(in the rows, 128 means zero)
One turn moves every row onto another: examples first, then more rows asked
q212: [133 154 142 114 109 127 110 120 119 141 168 146 161 131]
q741: [125 122 130 130 124 131 120 139 100 126 177 143 164 129]
q696: [104 147  94 154 106 135 130 160 121 142 159 103 137 132]
q54: [102 145 118 131  97 135 140 123 124 118 166 134 142 111]
q791: [143 168 109 121 132 108 113 109 112 161 160 149 131 133]
q951: [122 151 122 152  83 126  83 142  99 124 147 132 138 138]
q321: [156 143  93 124 105 134 128 139 137 131 183 143 163 120]
q761: [121 137  94 148  85 120 124 154  82 139 171 121 136 145]
q428: [133 130  60 135 130 125 109 133 116 134 166 128 118 137]
q547: [127 137  74 119  99 127 116 133 121 135 161 103 165 131]
q909: [124 153  88 152 141 134  97 157 112 139 160 110 150 141]
q536: [154 147 113 122 118 116 108 113 126 137 198 154 142 134]
q727: [125 117 115 147 135 118  85 144 106 128 159 124 150 116]
q788: [144 167 124 152 108 123 115 141 127  98 182 138 140 138]
q534: [133 158  99 145  93 102 122 117 144 166 150 128 120 135]
q55: [107 137 138 128 115 122 135 122 131 125 145 145 139 128]
q725: [130 178  96 168 101 116 111 124 111 146 163 143 109 137]
q570: [117 144 106 158 114 115 123 166 130 140 141 116 153 118]
q385: [129 154  76 159  87 125 127 141 113 136 173 119 117 151]
q654: [142 141 119 124 124 105 100 126 139 134 192 154 154 131]
q905: [136 138  92 105  83 123 117 114 116 145 170 113 138 127]
q473: [150 164  91 149 121 111 127 143 140 117 190 132 141 144]
q94: [121 147 117 152  94 122 125 127 105 153 135 147 107 136]
q287: [122 147 126 148 120 135 106 135 126 127 149 138 103 154]
q264: [147 151 113 128 120 110 114 121  76 160 165 137 138 125]
q191: [130 146 101 124 131 121 101 143 119 146 183 140 175 109]
q797: [140 150 125 134 132 120 115 154 119 144 151 135 112 155]
q590: [133 135 107 130 131 125  95 113 121 149 129 142 128 150]
q569: [110 135 110 160 110 105  99 118  91 144 141 117 146 147]
q499: [157 130 106 157 121 117  94 144 105 124 165 141 142 106]
q393: [126 159 108 154 132 112 116 136 158 147 167 141 120 128]
q334: [125 141  86 163  85 127  96 146 100 140 147 110 135 133]
q548: [113 171  80 161  92 125 116 139 107 133 182 139 127 117]
q229: [124 148  66 142 118 112 141 116 124 149 157 127 151 145]
q31: [101 126 114 165  97 125 100 133 107 128 152 128 114 129]
q274: [101 125 122 146 111 107 114 131 133 129 156 108 148 152]
q18: [118 132 117 139  82 117 104 123 117 137 166 146 100 133]
q645: [127 170  96 147  96  95 108 114 150 136 153 126 141 139]
q838: [134 146 124 101 122 128 104 131 117 145 163 145 164 137]
q192: [117 128 119 125 126 117 123 135 116 119 182 145 173 137]
q720: [125 136  96 131 115 129 106 129 109 137 186 130 176 105]
q882: [148 152  94 154  90 117 123 134 111 149 147 161 118 122]
q690: [137 150  61 169 124 123 109 128 115 132 163 137 126 137]
q245: [140 135  90 109 114 128 127 130 135 132 172 154 165 129]
q928: [ 90 143 103 140 123 109 107 104  98 131 149 128 141 143]

q54 turns into q499
q287 turns into q569
And these:
q725 turns into q94
q245 turns into q654
q590 turns into q274
q428 turns into q645
q951 turns into q761
q212 turns into q741
q55 turns into q727

One turn moves every row onto another: examples first, then more rows asked
q735: [144 111 148 110 123 108  96 122 142 154 138 127 174 101 139 120]
q535: [115 132  91 107 105 144  99 139 148 111 123 130 171 115 135 108]
q239: [172 118 137  92 107 128 127 101 115 130 112 144 162 107 144 120]
q331: [154 142 143 129 130 123  96 111 127 141 136 136 171 123 137 161]
q557: [137 157 105 101 104 139  89 135 144 117 122 130 158 124 131  96]
q29: [179 117 114 130  93 116 111  94 136 114 138 146 162 134 130 138]
q28: [113 122 133 131 112 117  96  86 149 139 126 122 175 123 148 126]
q310: [153 139 103  94  82 132 100 114 128 143 146 164 145 129 140 101]
q327: [149 110 122 110 140 110 106 109 143 149 147 138 164  95 137 118]
q478: [151 124 141 101  93 148 114 145 123 126 122 147 162 136 174 128]
q512: [164 101 128 123  85 127 103 111 145 117 125 129 180 135 140 160]
q392: [142  92 136 100  96 132 125 109 121 134 112 149 174  98 130 133]
q870: [140 116 105 107  96 154 113 120 120 133 140 181 147 121 125 129]
q151: [135 127 127 142 131 117 112 107 126 130 146 144 173 114 140 158]
q390: [146 135 107  91  88 109  96 111 133 129 106 114 167 122 154 135]
q648: [147  98 133 126 119 153  97 125 134 126 147 121 201 148 148 128]
q682: [159 143 129 135  85 164 109 126 151 121 146 121 173 138 144 124]
q480: [140 130 136 101 106 163 120 134 131 121 132 150 205 106 147 112]
q902: [111  99 119 109 129 158 109 122 111 139 131 132 184 119 132 117]
q402: [165 119 118 127 125 146  95 100 123 132 162 147 176 146 117 110]
q323: [150 137 134 104 132 146 106 113  99 142 131 130 164 132 137  94]
q668: [124 106 108  94  80 141 105 140 143 135 133 138 175 123 172 128]
q137: [128 124  90 106  83 103 104  98 126 128 119 136 163 112 128 127]
q963: [134 137 122 117 127 125  91  73 149 145 126 124 160 125 143 127]
q258: [151 131 102 138  92 171 114 114 153 122 156 136 168 128 126 128]
q406: [164 144 129 106  86 139  95 111 136 121 132 156 158 157 162 113]
q724: [140 142 113 112 110 130  86 130 119 140 143 100 180 145 156 116]
q781: [123  99  99 113  86 155 101 113 149 120 137 165 173 138 146 140]
q502: [155 143 123  95 112 163 116 116 127 128 139 165 189 105 127 106]
q802: [121 125  81 119 112 134  91 111 120 142 157 126 173 130 120 122]

q781 turns into q870
q963 turns into q331
And these:
q29 turns into q239
q502 turns into q557
q902 turns into q802

One turn moves every row onto another: examples first, then more rows asked
q422: [111 141 141 161 117 114 102  90 134 137 136 165 126 126 117 129 123 115
 120 123  88 113 133 107 141 140 159 102  88 122 116 152 113  89 171 116
  91 119  98 158 139 174 144 134 129 117]
q862: [147 147 136 124 129 143 120 119 110 110 134 150 126 107 139 108 172 131
 122 175  96 122 126 115 179 112 130 107 132 155  72 137 120 112 121  97
 110 162 112 131 148 145 150 152 120 120]
q444: [152 147 139 130 121 150 123 118 111 110 131 159 137 102 131 101 163 131
 122 165 106 119 127 109 180 107 130 106 130 159  69 131 117 112 123 108
 108 163 113 135 146 143 146 164 119 117]
q249: [117 158 127 156 107 152 119 114 128 121 118 178 129 120 138 128 172 116
 138 178  90 101 116  78 138 157 154 113 132 148 111 144 103  78 134 100
 120 146  65 119 160 153 160 143 130 127]
q524: [121 160 128 142 103 146 122 112 131 110 127 169 124 126 140 130 171 115
 138 184  93  93 116  86 142 167 141 106 131 146 113 136 105  73 127 106
 124 143  70 120 164 155 163 133 139 128]
q376: [128 131 123 144 106 164 130 130 167 141 115 127  94 106 113 120 176 131
 126 147 115  90 115  80 152 117 131 119 121 140 116 164 118 103 145 138
 128 151  63 135 169 158 123 133 133 136]
q640: [128 123 166 167 142 137 111 112 128  98 110 152 119 114 105  99 139 141
 121 149  73 118 104 120 165 133 141  99 130 149  70 123 120  85 164 129
 144 148  93 136 155 153 113 126 118  90]
q921: [139 170 126 128  95 120 126  88 119 114 155 158 104 147 119 123 159 124
 117 145 101 116 111 114 135 146 135 108 116 112  79 149 121  84 131 140
 127  92 104 140 147 159 133 150 146 149]
q824: [120 123 109 147 124 152 151  90 134 129 136 127 100 131 112 129 131 161
 105 160  98  93 120 119 154 144 148 114 114 150 107 117 106 102 149 164
 130 141  88 149 172 140 109 137 145 109]
q808: [129 125 160 163 147 138 108 114 124  99 113 145 126 117 100  94 136 146
 122 148  77 122 105 124 166 132 140  98 128 150  76 122 115  87 167 124
 137 136  91 138 157 159 122 117 117  92]
q336: [125 168 166 144 125 111 126 127 131 118 137 156 134 131 122 132 113  94
 148 105 117  83 118  97 149 137 133 131 136 131  78 149 141  91 156 129
 138 130  85 139 156 154 125 136 129 137]
q111: [123 164 131 149  96 148 116 105 137 114 128 175 130 118 141 126 166 120
 137 178  90  89 118  81 141 166 148 114 132 152 119 132 103  71 129 100
 128 148  71 119 161 155 160 135 140 122]
q182: [131 123 158 163 135 139 112 128 122  97 113 151 127 117  92  94 136 148
 124 142  85 118 110 120 168 135 141 100 134 147  69 118 117  93 163 134
 139 137  84 140 152 147 115 130 111  92]
q181: [124 161 130 151  97 148 123 108 130 111 118 174 129 119 148 121 165 117
 135 175  98  94 123  75 139 162 150 110 131 148 109 128 104  69 129 106
 118 148  73 121 159 159 161 140 140 128]
q290: [115 139 129 126  91 133 129 120  91 110 120 129 102 131 101 135 122 127
 141 131 113 102 167 118 142 106 128 137  97 118 106 135 131 104 143 129
 117 133 106 137 140 145 144 144 132 137]
q509: [123 174 161 134 122 113 122 122 134 116 137 146 123 133 121 136 120  97
 141 104 106  78 117  91 162 138 136 130 136 128  86 150 133  98 169 131
 132 129  88 138 168 158 117 137 124 144]
q718: [123 138 135 133  92 134 125 119  96 119 117 132 110 134 100 135 135 124
 139 137 125  99 171 120 143 106 127 141  97 121 103 134 130 102 142 120
 114 128 102 141 137 144 144 149 131 140]
q329: [144 176 125 131  97 124 124  90 115 117 159 159 102 144 116 120 159 129
 103 141 101 111 111 120 132 146 134 114 115 112  77 146 117  91 136 139
 123  97 100 143 146 153 132 153 148 146]
q333: [112 145 137 166 117 111 110  93 132 129 138 160 124 124 118 127 117 110
 119 116  93 114 136 106 125 139 154  93  94 132 122 155 118  88 162 125
  98 123  97 156 137 181 150 133 130 118]
q798: [121 124 110 138 121 155 150  81 131 127 134 114  99 126 105 126 127 158
 117 164 106  99 126 124 161 138 148 112 103 151 110 115 106  96 147 151
 129 140  88 140 172 141 118 127 143 101]
q666: [137 136 140 126 115 136 135 134 122 137 121 148  94 124 125 133 151 116
 119 122  99 128 130 109 131 108 169  89 127 122  67 163 141 105 170 120
 124 151 113 145 118 153 128 130 140 151]
q631: [118 128 107 140 121 160 145  81 131 135 142 123  96 125 106 122 128 155
 109 158  99 105 122 126 162 136 145 116 105 153 112 119 104  93 144 157
 134 147  90 137 163 140 110 136 141 102]
q825: [149 147 137 127 119 146 119 112 110 110 130 151 130 109 133 107 172 133
 119 177  94 116 124 109 183 109 124 107 129 159  72 140 117 110 121 104
 118 164 110 130 141 138 141 162 125 118]
q423: [117 142 130 135  93 130 134 121  96 120 121 132 112 127 104 127 122 122
 145 128 123 103 162 115 138 107 124 133  92 122 103 140 134  99 126 123
 115 132 109 148 132 151 146 150 138 137]
q403: [127 137 135 143 115 165 131 131 172 132 114 115  93 113 116 121 165 125
 131 150 121  82 121  78 159 124 125 114 121 143 111 162 121 101 146 135
 132 147  59 124 168 156 129 124 134 128]
q932: [132 122 160 166 144 143 115 114 121  97 108 153 129 120 105  93 132 148
 120 142  82 120 108 114 158 136 137  99 129 149  70 120 114  91 167 139
 140 140  85 135 154 156 114 122 119 100]
q572: [144 149 132 141 120 139 120 115 108 108 125 157 131 101 131 107 165 130
 123 176 101 115 131 114 180 118 138 110 130 154  78 127 117 115 123  98
 103 162 113 136 153 139 147 170 114 113]
q234: [133 132 143 123 113 132 134 125 126 126 126 153  98 123 133 138 149 109
 126 127 102 128 130 111 143 113 170  86 128 122  70 163 147 101 164 124
 123 152 116 142 121 159 131 130 136 153]
q213: [126 143 129 148 111 170 132 130 168 134 109 128  96 108 114 109 166 121
 129 142 121  95 123  71 152 114 128 118 117 150 110 164 115  95 146 140
 127 148  59 123 162 162 128 128 131 134]
q588: [131 133 139 135 106 131 133 129 125 131 128 143  90 116 128 137 145 112
 126 116 104 129 127 115 128 109 157  83 131 130  64 173 137 100 159 134
 126 151 107 144 118 157 133 137 137 152]
q96: [123 131 131 147 111 161 129 130 170 132 109 119  91 109 121 115 166 123
 126 146 115  89 121  78 157 121 127 123 120 145 114 164 118 100 144 138
 136 158  68 119 159 153 124 124 133 128]
q925: [116 138 147 153 118 113 103  90 130 123 139 161 129 125 114 126 122 110
 115 119  90 116 136 110 143 139 150  96  88 118 123 153 117  97 167 119
  96 125 100 151 142 176 149 130 121 114]
q485: [143 168 128 133 108 117 126  82 116 119 160 154 105 139 120 121 149 117
 118 137 108 113 114 120 120 149 127 110 116 123  76 146 125  85 125 148
 123 100 102 142 144 152 130 158 144 149]
q924: [122 132 103 141 121 159 152  81 132 129 134 127  94 116 115 125 127 157
 115 152 103  98 125 121 152 133 146 117 101 152 105 113 106  90 149 162
 126 151  90 144 176 145 115 137 147 107]
q117: [119 173 164 141 120 112 121 130 128 121 131 157 128 137 121 135 123  99
 133 104 114  78 121 100 157 141 139 131 134 126  81 146 133 100 166 127
 135 132  81 137 165 151 120 137 126 143]

q798 turns into q862
q718 turns into q666
q249 turns into q824
And these:
q924 turns into q444
q423 turns into q588
q234 turns into q509
q640 turns into q111

